Each path below is one point turned by a fixed rotation once a step. After each direction that follows a path, write how fast that rotation turns it, in degrees each step (0 if it stays still).
Each turn is a multiple of 5 degrees from 10 to 175, or 0.
Each row of a path follows its step; steps can be skipped.
path 1
step 3: [ 0.75 -1.19 -0.33  2.70  0.25 -0.36 -0.38  0.22  0.71 -0.34 -1.14  0.18
  1.09 -1.05 -2.17  1.33  1.54 -0.37  4.73 -4.18 -2.34  0.01  2.60 -1.20
 -1.50  2.16 -1.53 -2.07  1.29 -0.14  1.21  3.09 -1.59  1.56  2.00  1.93
  0.22  1.81 -0.87 -0.68  0.14  0.87  0.95  0.88  1.05 -0.45 -2.50  2.51
  0.45]
step 10: [-2.38 -0.15  2.15 -0.59  1.87  1.00 -1.08 -0.73 -0.55 -0.38  0.69 -1.35
  1.39 -2.29 -1.35  0.93  0.98 -1.36  1.58 -0.82  0.26  0.45  2.75  0.28
 -2.97 -0.71 -2.92  0.87 -2.12  0.72 -1.12  2.55 -0.30  3.52 -1.17 -1.72
 -2.18 -0.69 -2.26 -3.76 -2.05 -0.82 -1.83  0.55  0.82 -1.42 -2.55  1.51
  0.27]
step 12: [-2.61 -0.02  0.19 -1.05  0.94  2.75  0.36  0.65 -0.86 -0.01  0.12  0.90
  1.00 -1.68  0.18  4.27 -0.91  0.10  3.04  1.56 -0.30 -3.22  1.81 -0.30
 -1.80 -2.52 -2.27 -3.04 -1.09  1.20 -0.48  1.81  0.16  1.83 -0.52  1.28
 -1.50 -2.38 -0.56 -1.66  0.28 -0.38  0.46 -0.77  1.74  1.50 -3.71 -1.11
  1.28]
step 13: [-2.14 -0.18  1.27  2.01 -2.57  0.59 -2.65 -0.33  1.55  0.07 -1.71  0.75
  1.81 -2.14 -1.14  0.60  0.43 -0.01  3.39  0.16 -2.04 -0.75  2.01 -2.12
 -1.48  2.42  0.43 -0.88  0.09 -0.76  1.96  2.66 -0.81  2.99  2.32  1.44
  3.36  0.82  0.76 -1.98  1.60 -0.24  0.06  0.45 -0.74 -3.00 -1.08  0.79
  1.44]
step 14: [-1.28 -0.87  0.81 -0.97  3.89 -0.26  0.80 -1.27  0.06 -0.32  1.16 -0.84
  2.86 -3.42 -1.60  0.28 -0.89 -2.48  1.90 -0.62  1.27 -2.85  3.14 -1.05
 -2.16 -0.70  0.62 -1.57 -3.14  1.03  0.16  3.09 -0.03  0.75 -0.67  0.96
 -0.29 -0.77  0.53  0.75  2.01 -0.37 -3.43 -1.59  1.26 -0.48 -1.12 -2.32
  0.14]
step 18: [-0.32 -1.31  1.03 -0.25  3.40  0.33 -0.79  0.61  0.02 -1.02 -2.40  0.82
  4.55 -1.16  0.32 -2.69  0.29 -1.20  2.96 -0.28 -2.08 -1.15  0.59  1.78
 -0.83  1.78 -1.70 -0.63 -1.45  2.26 -0.23  0.71  0.02  2.53  0.54  2.23
 -2.26  1.22  0.45 -0.29  1.32 -1.07 -2.01  0.50 -1.83 -0.81 -3.62 -0.66
  2.60]
step 24: [-1.27  0.90 -0.36 -1.61  3.14  1.02 -0.59  0.79 -2.73  0.04  2.61 -0.68
  0.03 -3.00  0.48  0.96 -1.94 -2.59  3.00  0.06  0.33 -1.92  2.19 -1.27
  0.28 -1.74  0.74 -1.50 -2.08  0.60 -0.27  4.18 -1.87  1.25 -0.52  1.40
 -1.48  0.80 -2.01  0.45  2.89  0.54  0.11  1.27 -0.69 -1.94  0.23 -1.10
  2.49]
Directions:
[-0.24  0.61  0.70 -0.27 -1.07 -0.72 -0.70 -0.06  0.50 -0.44 -0.82 -0.38
  0.12 -0.95  0.84  0.07 -0.28  0.79  0.21 -0.39  1.20 -0.49 -0.74 -0.37
  0.19 -0.10  0.13 -0.01  0.13 -0.18 -0.09 -0.21  0.40 -0.02 -0.23 -0.35
  0.20  0.69  0.21 -0.58 -0.50  0.39 -0.13 -1.15  0.27  0.18  0.12  0.44
 -0.19]
175
[ 0.31  0.61  0.78  0.07 -0.66  0.94  0.24  0.09  0.32  0.57  0.63 -0.34
 -0.18 -0.17  0.35  0.15 -0.50 -0.90  0.33 -1.04 -0.50  0.23  0.65  0.48
  0.68 -0.75  0.69  0.12  0.51 -0.40  0.16 -0.54 -0.49 -0.37 -0.19 -1.10
 -0.93  0.23 -0.55 -0.04  0.56 -0.19 -0.33 -0.42 -0.11  0.21 -0.40  0.14
  0.07]
80
[ 0.28 -0.43 -0.11  0.55  0.66 -0.82  0.46  1.10  0.11 -0.42  0.63 -0.02
  0.30 -0.30 -0.11 -0.25 -0.42 -1.15  0.48  0.45 -0.01 -0.12  0.24 -0.24
  0.46  0.23  0.12 -0.03 -0.50 -1.09  0.39 -1.05  0.43 -0.42  0.19  0.09
  0.30  0.64  1.08 -0.11  0.26  0.57  0.26 -0.70 -0.04 -0.42  0.46  0.05
  0.62]
145
[ 0.23 -0.21 -0.14 -0.12  0.52  0.17 -0.83  0.95 -0.31  0.65 -0.40 -0.30
  0.12  0.62  0.34 -1.11  0.52  0.18 -0.25  0.27  0.27  0.03 -0.02 -0.10
  0.50  0.37  0.39  0.16 -0.36  0.63 -0.21 -0.21 -0.57 -0.22 -0.75 -0.37
 -0.25  0.75 -1.06 -0.69  0.07  0.81 -0.40 -0.09  0.09 -0.32  0.58 -1.38
  0.24]
40
[ 0.09  0.02  0.10  0.14  0.52  0.34  0.31 -0.05  0.54  0.06 -0.25  1.00
 -0.18  0.39 -0.25 -0.56 -0.33 -0.59  0.39 -0.50 -0.02 -0.65  0.01  0.12
 -0.39 -0.28 -0.33 -0.36 -0.04 -0.44 -0.65  0.96  0.99 -0.63 -0.33 -0.26
 -0.32 -0.44 -0.05  0.36 -0.48  0.61  0.38 -0.87  1.02  0.25  0.08 -0.93
 -1.26]
155
[ 0.19  0.85 -0.42  0.52 -0.02  1.18 -0.36  0.43  0.13 -0.37 -0.34 -0.63
 -0.05 -0.17 -0.29 -0.91  0.25  0.02  0.76  0.06 -0.13 -0.06 -0.34 -1.50
  0.35 -0.38  0.35  0.31  0.01  0.75  0.19  0.14  0.03  0.44  0.92  0.50
 -0.37  0.36  0.92  0.73  0.37 -0.16  0.35 -0.03  0.26  0.56 -0.58 -0.40
 -0.08]
70
